One turn sends every row of this set to another row. A few are shown first. Where does it send the rows asked after them?
zar: [-40  26   3   1 -34 -45  11 -29 -45  27 -30  25]
popor: [-18  33   6  35 -36 -33 -23 -24 -21  16 -26 -41]
Kug: [ -4   4 -15  20  26 -16  28 -42 -30 -45  46  -2]
kope: [  3   7 -12  42  12  -7 -30 -36 -31 -19  58  25]
rulik: [ 10  13  -5  36  28 -14 -28 -34 -38 -12  53  24]
ledip: [ 11  51  14 -25 -27  22  40   1  -1 -38  11  14]
gov: [-43  18  -1  27 -21 -47  11 -29 -57  24 -17  19]
geg: [-63  29 -10   1 -30 -42  12 -30 -37  17 -23  13]
nodid: [ -3  13 -46  -6 -11 -38  24 -56 -40  31 -13  44]
kivok: [ -7 -13  -1  16 -25   5   0  19  -5  22   5 -59]
mel: [ 26   8 -49  -7 -23  44  11 -13  18  31  10 -28]
ravok: [-16  12  -4  26 -34  35  -2  14   0  22   5 -52]
fen: [  6   9 -11   8  20 -29  35 -36 -32 -39  55  -2]
rero: [-30  29  19  51 -32  -7 -19 -13 -37  25 -18 -29]
zuren: [ -6 -14 -46 -27 -10  26  41 -29  -8  50  16  26]
Nuva: [ 20  -9 -38   3  -9  37   5 -21  17  38  22 -39]
vub: [ 40 -11 -29   7 -16  36   5 -23   5  48  11 -26]
Ravaf: [ 19  57  16 -24 -13  14  45   6 -13 -29   3  11]
lenef: [ -8  20  11  25 -24   9 -19  12 -18  -2  58  50]
visu: [  2 -15 -62 -23 -10  15  23 -30   8  43  22  26]
gurib: [ 13  -5 -68 -32 -11   5  41 -29  -2  29  10  21]
Riso: [-11  19  23  35 -13   6  -7   8 -13  -1  55  46]
zan: [ 26  61  17  -4 -27  24 -14  15 -14  -3  15  42]
Piv: [-15   4   4  21 -21  18   5  -2  -7  21   3 -71]
zavur: [-14  31 -40  -8 -20 -12  18 -70 -26  42 -16  45]
Sida: [ -8  14 -42 -15 -23 -25  15 -50 -22  42 -12  57]
mam: [ 28  44  -8  -8  24   0  34 -41 -25 -46   3 -10]
nobi: [ 35  45 -15 -24  12   1  19 -40 -27 -48   8  -9]
lebu: [ 19  55  21   4 -18  38 -23   3  -8 -10   8  40]
pazub: [-25  32  23  27 -34 -23  -8 -22 -36  21 -31 -39]

pazub -> Piv
rero -> ravok
nobi -> fen
Where do these go?
popor -> kivok
zan -> Ravaf

One turn sends every row of this set to another row. A few are shown first. Where does it send the rows asked after them?
Nepa: [ 23  28  10 -33  15 -57  39  28 -16  10   8  34  11   1   0   5]
mos: [  1  19 -36  18  -7 -50 -23  26 -15  10  39 -20  13  -5   5 -40]
leve: [-32 -30 -13  -1   9 -51 -17  -3 -47  -6 -45 -13  35 -34 -11 -48]
sab: [-38 -67 -24 -33  -6 -23 -13   8 -70 -29 -29  24  17  16 -10 -17]
gafet: [ 12 -22  16 -42   5 -24  43  13 -38 -20 -46  57   9   6 -28  13]
Bek: [ -6 -14 -47 -10 -19 -26 -24  34 -35  -9  54   8  -2  38   6 -16]
Fug: [-38   2  -7   4 -33  22  12 -24  -4   6  18 -21 -57 -49   9 -19]
popov: [-14  15 -10   0 -22  49  43 -21 -18  -4   6   2 -51 -45  12  -5]
bivo: [ 26 -62 -16  18 -54  23  14  30 -61   6 -30  35  -8 -12 -26 -21]
Reze: [-33 -11  -5 -11 -39  37  27 -18 -14  -6  25   7 -69 -24   8   2]
kapu: [ 33  45  -5  24  -3 -44  27  29 -11   6  29  19  -2  -4   2 -21]
Rulor: [ 26  10 -17  -4 -16 -20  25  38 -30 -13  45  46 -15  39   2   4]
lufu: [-21 -15 -34 -52   7 -56 -24  28 -29   7  26  -6  24  14   5 -10]
Sok: [  1  23 -10 -25  18 -73   1  21 -10  22   9 -10  28 -20   1 -20]
Mapo: [ 23 -42 -15  37 -45   3   1  23 -47  22 -40   2   6 -46 -27 -45]
toli: [-27 -32 -17 -31  10 -50 -26   2 -31  -2 -44 -14  38 -27 -25 -32]
vop: [ 39 -38  -2  33 -46  13  27  27 -49  16 -39  28  -4 -35 -28 -28]
bebob: [-46 -17 -17 -10 -39  31   5 -20 -13  -3  27 -14 -62 -31  10 -11]
Pinon: [  2 -12 -16 -60   3 -40  16  35 -35  -4  24  38   7  35   2  17]
Ditos: [  2 -34  13 -23   0 -17  45  10 -62 -31 -42  66   3  14 -15   3]
zupa: [ 10   5  18 -15  18 -50  28   2 -19   1 -59  15  28 -39 -27 -19]
kolu: [-24   9   5   2 -34  28  34 -22  -5   1  16   0 -65 -42   7  -6]
fezi: [-27  -7 -24 -15 -29  59  28 -17 -29 -12  15   5 -53 -24  14   1]
Ropun: [-40 -10 -36 -11 -27  51   5 -21 -26  -6  15 -21 -44 -36  14 -16]
vevur: [ 11 -66 -29  21 -51  14 -13  27 -59  13 -28   6   2 -25 -26 -37]
rik: [  8   2  25  10  15 -47  42  -1 -39  -7 -58  28  20 -38 -16 -27]
voz: [-27  13 -21   5 -19  40  19 -25 -15   3   6 -23 -41 -57  14 -21]
bal: [-25 -59 -20 -59  -3 -23 -11  12 -50 -23 -32  27  19  19 -24   1]

rik -> leve
vevur -> bivo
Sok -> lufu
Where do these go?
toli -> bal
kapu -> mos
fezi -> popov
bebob -> Reze

One turn sends every row of this set to another row. A few are shown first. Where does it send the rows asked after them?
rumo: [-55   7 -20  58  -6 -58 -10  20 -20 -16 -50   9  24   5   0   5 -24 -40
   0   8 -37   4  10 -11]
luf: [ 29 -29  23  38 -21  38  12  33   3  -8 -12 -87  28  15   3  47  -1 -16
 -31 -30 -19 -27  41   6]
Gifuf: [ 22  35 -12  -6   4  39  39  18 -26  25 -52   2  -4  58 -14 -20 -13 -21
  26  -6  17 -54  -8 -16]
Bak: [ 14 -36   4  28  14  11 -23   4 -15  20  31 -50 -37  -7 -12  16 -35  28
  16 -43 -56  16  21   5]
zadus: [ 35   7  37  30 -39 -19 -10  15 -22 -22 -42 -50  46  22   8  26  13 -53
 -24 -12   3 -13  42 -12]
binif: [ 31 -13 -24  34  14  42 -14  25 -16  15  32 -43 -19  22  -9  24  12   0
  40 -48 -49 -29 -26  23]
fitu: [ 55  -1 -15  27   7  25 -18  18 -18  35  14 -34 -12  23   0   6  15  -5
  37 -49 -48 -19 -35  27]
tek: [ 51  17  37  35 -26  13  16  20 -29  -3 -25 -58  11  18  35   5 -14  -2
 -41 -18 -48 -27  28  16]
tuv: [ -8  -9 -10  30  17 -34  -9  34 -18 -38  -1  33  42 -23   5   5  12 -57
  -9  41 -36 -15  -8  -6]
lole: [ -1 -24 -14  25  16 -37 -10  41  -6 -32  -8  11  49 -27 -10  12  25 -66
   1  33 -15  -3  -7 -17]
Dig: [ 32 -35  18  17   5  -2 -34   5 -18  43  10 -32 -22  -2   7  25 -33  24
  18 -58 -35  23   8  16]
Vof: [-45   3 -81 -16  33  -2 -19  -8   4  12 -58  -6 -13  17 -10   3 -34   6
 -32  21   0 -13   3   8]
vonim: [ -2  11  24  51 -25  12  -3   4 -24 -56  -4 -42  31  24   3  24  -6 -42
 -40   9 -39 -40  59  -7]
dod: [ 32 -32   9 -47  11  26  37   8 -21   7  -1   9  20  -1 -15  13  -1 -19
  -3  25  48 -20  16 -41]
gubas: [ 20  -7   5 -34  19  33  46  -5 -36 -14  18  20  -3   1  -6 -11 -18  -5
 -18  42   8 -37  21 -37]
tib: [-10 -16 -43 -42  45  13 -60  -8  -8   6 -19 -11 -40  11 -20  24 -41  18
  -4  -3  22  -7  26   6]
Tugor: [  7   2 -41 -44  42  -2 -55 -12 -15  10 -29 -19 -49   8 -19  -3 -38  22
  -4   4  12   1  23   0]
vef: [-38  -1 -80 -23  28 -16 -16   8  -2  12 -70 -17 -15  13  -6  13 -26   6
 -17  10  23  -5  -3   0]
Dumev: [ -9   8 -27   4  14  73  37  16  -3  11 -25 -13   3  57 -41   4 -11 -25
  21   0  13 -66   8 -21]
Fipat: [-54 -17 -25  56  -3 -43 -19  13  11  -3 -46  -4  43   4 -24  15 -15 -55
  -2   4 -26  11  16 -14]

binif -> tuv
vonim -> tek
Dumev -> gubas
Where do these go?
Tugor -> vef
rumo -> Dig

One turn sends every row of this set to another row. A few are shown first. Where does it send the rows asked after them?
fozus: [  4   8 -60 -15   6   5 -32 -10 -57  18  15  -7 -27  26  38   1 -24  70
  -7   0 -10 -18  14   0 -18  10 -36]
fot: [-13   3  32  -4  25 -14 -23  17  -9 -27  32 -19  19 -16 -13 -16  58  -9
 -30  17   5 -12  59  10 -31  20 -12]
fasu: [-17  21  -6 -20  37 -32 -39  17 -21 -15  -8 -41 -12   1   0 -26  36  -8
  -7   4  -4 -20  55   4  14 -22  53]
dit: [-13 -18 -16  -4   7  21  40 -43  -1  21 -14   3  -5  16 -37 -47 -37   6
  13  -1   3 -51 -38 -35   3   0 -50]
Mumu: [-37 -37  22 -29  13  10 -22  16  12 -18  24  21 -64  11 -31  25 -44  -9
  36  19  47 -21  33  -4 -29  19 -14]
Mer: [ -3  -9  20 -10  12   5  -7 -13  52  31  12   7 -33  14 -56  54  -9  27
  42 -10  36  -7  26  -1 -40  21  32]
noke: [ 36  21 -35 -15  33   0  40  18  15   9  28   7  28 -38 -32  42   2 -35
   0   7  -4 -10  -1   5  -9  -9 -65]
rup: [ 14  -1  24 -45  42  12 -20 -30 -21 -37 -12   6 -14   2 -11  45 -64  21
  36  33 -29  -8  -6 -27  26  -5  17]
sazop: [ -8  -8  19   1  37   6  25 -31 -11 -15  12 -52 -12  23 -39  17  -7  42
 -10  33 -55  -5 -10  43  24 -15  48]
rudet: [-45 -16 -22   7  38  17  15 -23  -1  55   7 -40 -23 -21   4  12 -27  11
 -16 -33   3 -12  79   4  21 -50   8]
Non: [ -1  15  31  -7  -4  -9   8  -4  42 -37  23  33  12 -12   5  54   2  22
  -5   2 -50  11  20  17  15  -8  24]
favov: [-27 -43 -41   9  -8  11 -40  -1  19  15   6  13  16 -15 -51  49 -34 -12
 -12 -33  32   3  27 -24 -27 -15   1]
Fuza: [ -4   4 -62 -14  14   7   7 -13 -37  -5  18  -1 -24   5   0 -24  48 -14
 -76  -3   5 -10   6   2   6   2  21]
tam: [ 18   3 -21 -35  48 -43  37 -13  24  60  42  24   1 -16 -22   6 -31  11
   3 -36 -23 -38   6 -14 -31  25 -15]
kisan: [ -2   7 -89  -7  19   4  -3  -3 -38 -53   9 -28 -39   9 -23  25 -35  -5
  29   3  -6 -26   7   4  10  23 -54]
zanav: [  1  42  41 -22   4  34 -12 -18 -25  11  41  -1 -18  16   2 -39 -24  29
  29 -14  -3 -24 -50  10  13 -15 -30]
nop: [-10 -12 -27  26  13  10  52 -11 -11  12 -15 -62 -16   8 -12  61  -9 -22
 -27 -26  29 -29  13  40  37 -10 -22]
fak: [ -7  -8  55  12  20  -5   7  -7 -24  20  41 -59 -36   5 -16 -34 -25   6
 -15  10  32 -18 -46   4  28  17 -17]

noke -> nop
Mumu -> fot
Fuza -> dit
Where do these go?
Non -> sazop
tam -> rudet
Mer -> fasu

